In the data rows, the value 128 means zero.
Some points, each followed by its number:
[141 145 110 146 134  92  36  99 124 135 119 199 170  69 139 136 194 106
 136 181 114  79  93 163  82  17 182 158  91 161 124 149 134 123 130 178
  98 154 138 157 150 144 188  94 110 248 116 107  79  54 125   6 184  66
 112] 0
[139 140 118 146 179 168 144 128  80 248  87 109  98 178 145  84  56 163
 142 134 144 127 194  79 202 145 108 123  88 143 168 132 105 122 120 114
 128 211 122 111 116  56  80 205  93   0 142 211 177  66 115 163 111 146
  96] 1
[ 63 125 236 175 162  88  89  56 121 149 107 189 183  24 179 132 211  99
 140 157 112 111  93 136  43  48 226 166 148 157 106 141  91 134 144 114
 111  72 155 182 145 148 178  86 167 209 111 156  65  39 127 143 142  53
 139] 2
[ 83  72 225 125 104 180 125 136 152 140 151 140  50 155  90 163 115 118
 162 128 130 108 117 133 129  63 116  93 149  92 178 132 125 177 168  88
  99  53 189 123 141 185 162 102  97 202  64 170 172 168 116  49 134 185
 102] 3
[106  60 219 133  68 155 190 153 111  49 139 133  80 144 182 120  87 131
 207  98  94 181 113  93 155  63  79 140 189 105 150 110 112 134  91  64
 128  49 138  99 112 205 144 111 102 188 144 184 163 228 128 192 138 142
 126] 4
[132 125  90 137  94 128  84 119 129 127 113  52 249 151  71  73 235 112
  77 114 137 159 187 160 106 167 146 118 179 130 154 155  80 212 141 165
 203 146  95 140 155  99  86 117  79  53 111  97 124  82 119 197 121 114
  98] 5
[ 96 180 160 135 149  29  67  77 121 149 125 172 210  75 158 140 204 126
  70 141 119  97  74 145  71 135 204 187 141 179  62 105 135  40 146 117
 112 164 132 161 145 136 184  87 188 216 103 137  60  52 124  94 134  98
 170] 6
[158 133 154  80  21 106 166 152 120  91 157 158  44 125  91 126   0 144
 179 144 110 173  92 122 184 214  76 135 174 125 139  62 171 152  81 136
 137  39  84  91 119 185 164 105 128 125 137  85 164 248 123 135 120 146
 191] 7
[149 119  95 115  80  91 179 176 114  50 174 131  42  85 165 161  54 146
 161 143 112 189  86  79 168 169  37 124 172 131 108  42 139 147 109 136
 113  93  83 105 126 199 112 138 134 131 105 101 187 248 124 171 118 174
 170] 8
[144 100 118 169 162 151 197 121 143 247  90  38 102 234  99 123  25 140
 145 117 132 190 153 112 164 208  27  84 110 120 163 106 164 172  93 117
 131 179  57  72  97  84 108 210  84  45 174  74 169 205 129 194 107 163
 147] 9
[152  90 103 137 132 118 119 121 156 105 119  48 198 224 103 111 104  98
 162  71 163 148 255 119 207  77  84 172 123 141 198 124 144 166 127  93
 132 116 122  62 115  81  57 170  99  36 215 123 131 142 134 217 115 173
 105] 10
[ 52  72 243 127  97 175 128 132 137  82 150 136 115 139 119 119 131 111
 168 119 110 162 119 131 102  46 123  60 141 116 163 127 146 128 104 145
 116  66 177 120 126 239 157 110 102 169 122 149 133 141 141 103 152 176
  92] 11
[153 110 106 113  75 142 255 201 121  65 154  91  78 131 170 153 127 140
 150 123 147 129  97  70 157 193  49 103 149 103 168  75 125 184 104 115
 148  88  85  72 122 155 107 114 178  24 165 106 128 209 154 137 104 174
 179] 12
[126 136 130 127 144 103 203 133 170 136 169  51 209 170 163 117 194 126
  81 119 144  74  90 111 101 138  75 100  85 152  73  81 117 117 137 172
 145 138  94  85 141 150 156  91 213 107 143 111  92 113 152  81  99 165
 190] 13
[183  82  87 148 167 149 208 165 115 136 116 138  27 170 140 124  51 119
 199 181 124 137 187  85 199 157  76  61 132  74 161  99 139 207  92 104
 117 186 102 121 123  89  70 228  67  28 170 127 169 181 124 181 107 153
 140] 14
[121 157 126 119 201 156  76  85 148 255  96  49 158 128 111 102 168 138
 101 110 159 162 163 158 157 182 145  85 136 121 192 185  86  88 142 123
 117 195 126 134 127  21  48 163 189  18 115 112 118  93 109 131 101  82
 100] 15
[144 101 105  92 108 130 170 155 141  87 108  55 144 138  99 103 119 136
 141 106 143 202 247 131 147 187 100 101  90 101 151  73 191 234 125 127
 174  82  25 100 138  69  47 143 123  27 197  90 153 196 138 225 110 134
 180] 16
[ 94 169 158 109 208 158  81  55 123 255 111  53 208  74  99  96 149 140
  83 128 152 136  92 181  98 135 204 127  64 134 179 191  85  78 135 144
 115 144  97 173 132  42 113 183 194 142 120 172  84  44 126  98 110  54
  87] 17
[148 148 107  94  94 185 177 172 114  62 145 130  37 137 109 169  69 169
 150 160  97 144 103 114 144 163  88  75 155 110 178 113 203 229  93  71
 113  35 118  91  98 203 154 145  83 147 116 118 161 254 111 110 164 132
  89] 18
[143 145 132  94 151 221 153 122 137 181  94   0  90 230 129 124  46 151
 164 133 164 185 150  91 183 185  88  73 149  77 173 143 103 186  91  94
 128 143 106 121 120  64  42 188 133   9 186  65 182 169 130 232 100 131
  89] 19
Which five points above are nearest to each new point? Their numbers follow each, nearest first.
[109  65 252 173 102  82 138 164 140  43 127 177  86 118 112 155  84 114
 174 125 105 112  77 135  66 110 120 156 215 112  18 111 133  51 143  83
 129 142 192 140 143 204 163 102 160 190 138 139 128 153 112  40 151 142
 179] 11 3 4 6 8
[132 140 119 136 140  69  77 104 122 130 129 167 217 149 160 115 176 126
  92 127 131  78 216 117 151 148 120 132  47 140 195 101 198  67 142 101
 184 150 110  95 142  58  73 125 166  80 156 125 134 120 136 215 107 127
 153] 10 15 5 16 13
[148  98  91 100  96 219 184 173 115  64  99  47 120 163 106 124  85 140
 130 116 133 174 189 129 181 188  13 156 174 118 192 133  86 184 110  89
 165 118 122  61 126  75  91 177  89  56 161  95 180 177 135 210 122 161
  94] 19 10 16 12 14
[140 150  74  88 113 178 113 104 126 130 134 233 175   7 126 158 127 118
 100  87 143 137  81 136  96 151 154 143 202 175  30 145 145   5 139 147
 115 108 159 158 131 185 177  88 118 235  90 188  47  79 127 162 130 109
  53] 6 2 0 11 17
[133 120  90 127 121  89 137 136 166 108  96  16 168 194  64 101 144 138
 112 117 128 195 218 149 132 166 120  84 110 125 125  79 159 112 157 144
 147 171  53 126 126  63  45 184 155  49 149  81 168 149 128 218 120 120
 183] 16 10 5 9 19
[ 73 116 225 149 149 110  79 100 137 125 146 195 153 111 121 123 172  93
 137 155 132  92  88 169  50  30 140 119  86 165  73 158 131 118 149 172
  98 132 197 112 140 122 165 117 117 239  87 121 110  85 119  16 153 172
 137] 0 2 11 6 3
[ 97 145 137 141 136  57  48  92 144 156  89  58 204 137  85 155 198 125
  84 127 160 148 163 197  65 108 190 132  55 162 144 124 141  42 157 128
 153 106 123 196 145  56  89 112 170  74 148 123 103  53 132 146 134  98
 202] 17 15 6 5 13
[123 132 114 176 151 115  97 100 141 154 126 162 133 110 120 131 200  89
 113 132 118  49 141 147 120  59 191 153 115 184 104 155 144  60 140 178
  89 143 150 189 126 139 199  74 110 240  62 150  53 105 141   1 136  74
 118] 0 6 2 3 17
[155 114  91  99 128 101 122 139 178  76 149 169  83 254 148 144 135 132
 102 149 129 106 109 101  91 170 141  88  82 103 132  65 111 109 135  69
 113 131 141 142 122 196 170 126 210 142 128 109 157 179 123  57 113 163
 201] 13 12 3 8 18
[ 99 183 126 120 228  51  77  94 114 255  71 124 168  98 119 107 118 139
  96 138 121  79 137 143  93 126 206 167 124 206 114 113 114  59 130 160
  98 208 120 165 142  59  90 193 104  97 117 138 111  28 114 137 135 117
 174] 17 6 15 1 0
[126 136  95 137 123  95 107 128 133 113 119 182 125  95 115 120 140 127
  73 125  92 116 124 159  77 144  87  82  57 201  91 106 111 223 127 179
 114 103 184 104 151 157 171 103 135 209 126 129 110 149 121  65 172 114
 166] 0 13 11 3 6
[167 111  96 106 143 125 188 170  96 153 121 105  44 209 175 134  47 131
 160 132 155 145 165  76 210 214  68 114  90 119 141  64 205 193  77 130
 131 129  72  95 132  74  63 219  38   9 124 124 152 236 138 196 108 177
 163] 14 9 16 19 12
[122 127 123 113 102 154  83 118 150  93 131 157 122 150 127 111 174 116
  83 128 121  86  85 134 109 106 184 146 197 112  74 190 150  61 159 163
 125 135 193 151 120 166 164  97 114 234  42 127 133  89 129   0 160 129
  81] 0 6 3 11 2
[ 83  85 208 105 112 134 253 181 141 130 116  62 135 161 206 135 151 117
 174 165 111 115  71  91  63  92 147  92 111 130 170 135  46 124 116 115
 138 147 200 125 113 164 144 136  45  39 124 129 167 176 156  98  95 199
 104] 11 3 12 4 13
[179  63  73 129  55 160 187 150 135  54 155 177  27 123 139 187  59 102
 216 102  99 184 156  74 196 186  51 166 175  63 126 119 126 152 116 120
 117 102  99 105 124 147 130 143 129 146 120 123 167 223 111 166 125 163
 107] 8 7 4 18 12
[130 167 157 101 105 155 203 158 137  97 176  96 185 134 180 102 189 143
 110 117 112  92  80 101 106  81 130 105  48 149 116 194 185  65 153 161
 136 170 179 150 123 112 102  99 107  53  63  97 135  92 150  39 100 109
  89] 13 11 0 15 17
[115 197 170 138 187 165  99  85 163 255 101   0 186 176  84  88 126 146
 107 154 114 147 174 121 120 122 170 128  94 120 155 169 136  99 123 128
 130 204  71 128  94  55  76 210 178  54 179 103  93  48 102 207  95  98
 103] 15 17 1 19 5
[134 123  72 110  79 181 151 118 113  82 141 151 118  67 195 120 102 132
 104 121 128 136 100  80 191 130  91 149 137  96  90 153 142 227 133 163
 114 110 127 122 121 162 102  92  94 173 127 142 255 101 123 178 109 129
  83] 8 18 4 12 11
